m = ((111, 113, 119, 141), (113, 112, 119, 138), (111, 108, 130, 143), (105, 117, 124, 150), (142, 115, 123, 103), (143, 117, 141, 107), (145, 142, 136, 105), (103, 132, 123, 153), (147, 118, 129, 98), (119, 105, 133, 134), (146, 115, 128, 100), (130, 149, 135, 125))
m[0, -4]: 111
m[11, 0]: 130
m[:, 1]: [113, 112, 108, 117, 115, 117, 142, 132, 118, 105, 115, 149]
m[-12, 2]: 119
m[6, -2]: 136
m[:, 2]: [119, 119, 130, 124, 123, 141, 136, 123, 129, 133, 128, 135]
m[-8, -3]: 115
m[:, 0]: [111, 113, 111, 105, 142, 143, 145, 103, 147, 119, 146, 130]
m[9, 2]: 133
m[-10]: [111, 108, 130, 143]
m[10, -4]: 146
m[8, 3]: 98
m[:, -1]: [141, 138, 143, 150, 103, 107, 105, 153, 98, 134, 100, 125]
m[-5, -4]: 103
m[3, -3]: 117
m[-7, 1]: 117
m[8, 2]: 129
m[4, -2]: 123
m[-10, 0]: 111
m[-10, -1]: 143
m[4, 0]: 142
m[-7, -2]: 141
m[-7]: [143, 117, 141, 107]
m[10, 1]: 115

A =
[[102 144 117 115 131 134 105 140 130 143 134]
 [115 146 140 153 141 136 132 151 152 116 105]
 [111 127 120 106 146 105 105 130 114 125 124]
 [109 124 123 133 102 148 144 151 131 123 113]
 [126 138 153 130 119 133 127 136 113 145 128]
 [110 131 119 125 111 126 136 113 152 103 133]
 [114 117 152 112 107 118 107 107 122 146 143]]
A[-7,0] -> 102
A[-2,-3] -> 152
A[-5] -> [111, 127, 120, 106, 146, 105, 105, 130, 114, 125, 124]
A[:, -9] -> [117, 140, 120, 123, 153, 119, 152]
A[-4] -> [109, 124, 123, 133, 102, 148, 144, 151, 131, 123, 113]
A[:, -6] -> [134, 136, 105, 148, 133, 126, 118]
A[-6,-6] -> 136
A[:, 10] -> [134, 105, 124, 113, 128, 133, 143]
A[4,-2] -> 145
A[:, 9] -> [143, 116, 125, 123, 145, 103, 146]
A[1,8] -> 152
A[-3] -> [126, 138, 153, 130, 119, 133, 127, 136, 113, 145, 128]
A[-5,3] -> 106
A[-4,1] -> 124
A[0] -> [102, 144, 117, 115, 131, 134, 105, 140, 130, 143, 134]
A[-7,-10] -> 144
A[-7,2] -> 117
A[-5,-6] -> 105
A[-6,-1] -> 105
A[-4,-1] -> 113
A[:, 7] -> [140, 151, 130, 151, 136, 113, 107]
A[-1,-6] -> 118
A[-5,-1] -> 124
A[5] -> [110, 131, 119, 125, 111, 126, 136, 113, 152, 103, 133]
A[-3,3] -> 130

B = ((144, 119, 137, 100, 124, 139, 126), (147, 117, 147, 117, 129, 131, 124), (147, 119, 158, 135, 124, 135, 132), (139, 116, 144, 118, 118, 148, 143), (136, 118, 133, 134, 123, 147, 128), (126, 124, 140, 131, 110, 156, 137), (139, 128, 137, 125, 115, 136, 134), (134, 129, 128, 131, 110, 132, 124), (125, 132, 130, 129, 115, 138, 142))
B[-9][-7] = 144
B[-8][-2] = 131
B[-2] = [134, 129, 128, 131, 110, 132, 124]
B[3][3] = 118
B[7][-7] = 134
B[-8][-7] = 147
B[-3][3] = 125
B[8][1] = 132
B[-4][-4] = 131
B[4][-2] = 147
B[2][4] = 124
B[7][-6] = 129
B[-9][2] = 137
B[-1][-5] = 130
B[-7] = [147, 119, 158, 135, 124, 135, 132]
B[1] = [147, 117, 147, 117, 129, 131, 124]
B[0][-1] = 126
B[-5][0] = 136
B[1][4] = 129
B[-4][-6] = 124
B[5][0] = 126
B[-7][-5] = 158
B[4][-1] = 128
B[7][-3] = 110
B[3][-5] = 144
B[1][1] = 117
B[-5][-4] = 134
B[:, -2] = [139, 131, 135, 148, 147, 156, 136, 132, 138]

data = array([135, 136, 153, 146, 151])
data[0] = 135
data[1] = 136
data[3] = 146

arr = [137 115 109 154 104 128 126 137 139 152 105]
arr[0] = 137
arr[9] = 152
arr[2] = 109
arr[10] = 105

x =
[[122 111 125 144 152 147 143 115 153 125 102 145 129 141]
 [148 115 154 118 130 133 112 143 117 149 127 155 130 125]]
Rows and columns are counted from 0.
(0, 0) -> 122
(0, 10) -> 102
(0, 13) -> 141
(0, 2) -> 125
(1, 8) -> 117
(1, 10) -> 127
(1, 9) -> 149
(1, 13) -> 125
(0, 7) -> 115

a = [149 147 128 113 155 127]
a[0] = 149
a[2] = 128
a[5] = 127
a[1] = 147

W =
[[124 125 118 141 122 112]
 [127 130 129 122 126 134]
 [125 131 139 123 122 137]
 [130 127 124 125 132 128]
 [124 126 134 142 127 128]
 [129 132 120 109 119 124]
 [133 123 122 139 136 112]
 [119 130 129 130 119 141]
 [130 128 129 128 130 125]
 [131 126 123 131 133 121]
 [138 131 120 105 129 115]
 [131 128 124 124 133 130]
 [127 130 127 119 125 135]
 [128 130 136 123 127 134]
 [129 130 127 119 123 120]
 [132 128 122 120 132 127]]
Indices start at 0.
(0, 0)	124
(2, 0)	125
(8, 3)	128
(14, 2)	127
(5, 5)	124
(7, 0)	119
(12, 2)	127
(1, 5)	134
(15, 2)	122
(7, 2)	129
(12, 5)	135
(11, 5)	130
(10, 3)	105
(2, 2)	139
(12, 1)	130
(8, 5)	125
(4, 0)	124
(3, 3)	125
(5, 0)	129
(5, 2)	120
(2, 5)	137
(4, 4)	127
(4, 2)	134
(0, 4)	122
(6, 3)	139
(11, 0)	131
(5, 3)	109
(3, 1)	127
(11, 4)	133
(4, 1)	126
(14, 4)	123
(0, 5)	112
(15, 4)	132
